In the rows, zero is written as 128.
Each path below is one point turned by a fixed rotation once a step. After each direction that follows a path, write how fast that rotation turns it, in deg/step (0 if it stays still).
Each turn is a multiple of 5 degrees from 10 to 175, or 0.
Each row of a path follows its step; steps can be skipped.
Path 1:
step 0: [117 122 127 123 113 118 121 131 138 117 114 125 125 127 125 125 131 123
 133 141 124 122 126 133 132 124 126 126 127 134 136 118 124 128 139 125
 131 108 108 130 118 129 131 127 124 128]
step 1: [122 118 137 125 138 125 127 125 138 124 134 132 130 133 126 119 123 121
 121 133 126 135 124 142 116 141 134 140 120 139 139 127 109 135 126 133
 115 131 122 130 127 129 133 131 118 119]
step 5: [118 112 128 123 120 119 129 113 141 128 127 127 128 123 122 126 135 120
 132 122 139 119 126 117 124 118 135 123 137 119 129 135 130 130 137 125
 124 137 128 129 138 123 133 120 130 112]
step 7: [122 144 137 114 123 136 119 126 125 134 127 137 132 140 137 115 126 130
 129 125 118 132 138 131 119 124 118 123 128 133 133 129 123 115 115 134
 121 121 131 136 134 124 124 143 129 130]
step 8: [122 128 128 126 126 138 110 139 124 123 129 115 124 133 135 128 133 127
 137 129 120 125 135 124 133 122 138 129 134 128 135 129 126 119 120 141
 131 142 139 139 115 126 135 115 120 128]
step 10: [129 118 134 130 141 125 126 127 140 128 119 130 143 132 117 126 128 121
 141 128 135 125 131 134 128 131 117 135 134 124 132 116 140 122 126 121
 140 118 111 128 138 131 122 137 125 123]
step 12: [119 132 123 124 131 139 133 126 124 129 133 124 131 124 143 140 120 140
 140 127 136 138 119 123 125 124 130 120 120 138 115 127 120 134 126 136
 112 129 119 134 125 132 140 136 137 124]
step 14: [138 124 128 138 129 124 120 106 122 123 133 127 128 121 130 123 140 122
 118 129 124 123 122 145 125 137 134 125 122 134 135 126 133 119 120 132
 128 139 131 130 134 133 126 119 109 126]
step 17: [131 138 135 133 123 124 118 129 134 145 123 133 118 139 124 124 125 130
 133 131 125 129 130 136 126 120 129 123 115 131 127 119 112 134 112 128
 118 127 121 119 118 119 129 128 122 114]
step 19: [122 127 125 121 131 116 117 121 132 110 129 106 135 122 128 131 120 128
 123 138 115 133 127 117 123 141 126 129 125 123 131 127 143 130 129 127
 128 126 129 120 119 133 126 133 126 137]
step 20: [117 121 135 129 127 134 133 118 133 122 123 137 126 143 137 122 119 128
 136 132 133 131 133 141 119 140 112 127 128 128 130 127 148 132 124 128
 128 126 137 129 127 137 131 139 117 121]
Directions:
[128 125 126 132 127 128 129 127 127 128 128 126 124 124 131 128 130 126
 130 131 125 127 124 123 129 127 125 132 127 128 124 125 127 127 130 131
 127 124 129 131 129 126 127 130 133 129]
115
[127 127 125 128 128 129 127 133 128 123 126 128 125 128 127 127 129 125
 125 130 127 134 131 128 127 125 129 131 127 125 129 126 128 130 132 126
 131 133 126 132 131 129 126 123 129 129]
140
[121 124 129 129 129 128 127 131 128 131 130 127 124 127 130 127 125 132
 127 130 133 126 130 127 125 132 128 130 128 125 129 131 129 131 129 130
 125 128 127 129 125 129 128 125 129 125]
95
[129 122 128 126 131 125 131 127 123 126 126 128 128 126 125 126 125 129
 130 131 127 126 126 130 132 129 130 127 128 124 131 126 123 124 126 125
 125 130 128 126 130 125 128 126 130 125]
85
[127 123 128 130 125 129 128 126 124 129 131 129 130 131 131 127 123 130
 128 127 129 133 127 130 125 126 129 128 125 131 123 127 124 129 129 126
 133 124 130 127 128 130 126 125 126 126]
130
[130 123 127 127 129 130 131 128 124 129 130 126 124 131 130 130 129 123
 129 127 129 125 127 128 127 128 126 127 131 127 129 126 136 130 125 126
 131 129 128 126 127 129 125 126 126 130]
65
Path 2:
step 2: [134 134 139 115 145 123 141 124 114 124 128 136 117 121 126 128 131 130
 133 114 137 123 120 125 129 120 136 131 131 123 136 134 133 133 129 123
 134 126 136 131 122 121 149 113 125 131]
step 4: [117 121 128 120 130 131 147 122 134 125 134 137 116 112 133 115 127 124
 120 133 119 123 119 128 134 129 126 139 123 123 127 136 142 133 119 129
 123 114 115 137 125 134 122 115 125 134]
step 7: [128 141 127 115 127 129 144 116 136 131 128 132 137 120 137 120 107 107
 131 124 131 124 123 124 142 131 139 136 133 129 136 127 132 118 129 134
 124 133 127 124 121 135 132 121 133 134]
step 8: [115 124 135 117 135 124 146 122 118 118 132 129 121 113 140 121 138 121
 122 136 123 130 126 132 127 127 131 129 125 124 118 119 132 137 124 113
 121 122 141 124 129 130 110 119 130 124]
step 9: [138 124 132 112 137 129 138 120 128 126 117 133 131 132 130 126 128 132
 136 126 111 121 126 123 140 131 131 133 144 121 132 142 115 128 120 120
 117 113 120 122 123 114 132 129 126 118]
step 13: [137 118 135 111 129 139 133 115 127 121 126 130 127 119 134 119 133 132
 123 129 127 118 128 118 128 126 127 144 128 126 132 151 136 131 125 119
 128 131 119 114 124 128 128 129 135 111]
step 14: [122 124 121 130 128 133 144 106 134 127 127 131 132 129 127 124 119 125
 142 126 129 126 124 112 148 117 122 120 118 124 119 120 124 130 133 112
 135 125 134 128 116 120 127 125 124 129]
step 15: [130 136 139 108 141 136 124 137 127 124 125 142 125 121 131 122 123 117
 115 127 117 124 123 131 125 114 131 127 131 136 126 132 136 138 132 113
 136 123 133 128 120 119 129 125 113 135]
step 16: [133 136 113 117 135 115 144 113 138 118 137 132 131 120 131 130 128 115
 138 123 127 118 123 129 119 126 129 131 126 118 131 139 131 125 139 132
 122 131 135 116 130 119 140 129 125 114]
step 18: [132 132 120 129 122 127 142 120 120 114 126 134 125 128 120 120 125 119
 132 126 127 119 124 112 141 125 119 133 139 131 136 128 135 138 124 110
 122 118 130 133 110 122 137 118 119 131]
step 20: [125 131 120 115 131 128 138 128 136 132 144 135 124 121 146 120 124 113
 134 133 126 126 117 118 123 138 125 128 133 127 120 137 140 116 137 125
 128 119 117 122 123 114 138 126 132 127]
Directions:
[128 128 129 130 129 127 126 125 124 125 131 127 128 130 126 129 129 127
 129 126 123 133 124 129 128 128 131 129 130 132 128 124 128 134 125 124
 129 126 130 130 128 126 127 124 128 132]
110
[131 132 125 129 129 122 129 124 128 126 125 126 126 129 128 126 124 129
 129 128 125 128 129 125 126 126 127 128 126 131 126 125 124 125 125 132
 125 130 129 127 123 127 129 129 131 129]
160
[125 127 134 127 124 127 125 126 123 129 128 127 133 124 128 128 130 127
 130 130 133 125 128 125 127 128 132 127 128 128 129 126 127 126 126 128
 127 128 127 127 121 127 128 126 129 127]
65
[130 133 126 126 127 130 126 128 127 130 127 127 127 127 122 124 129 128
 129 128 127 127 125 130 127 125 129 131 129 128 132 129 132 125 130 127
 124 125 125 130 125 132 125 130 126 131]
130
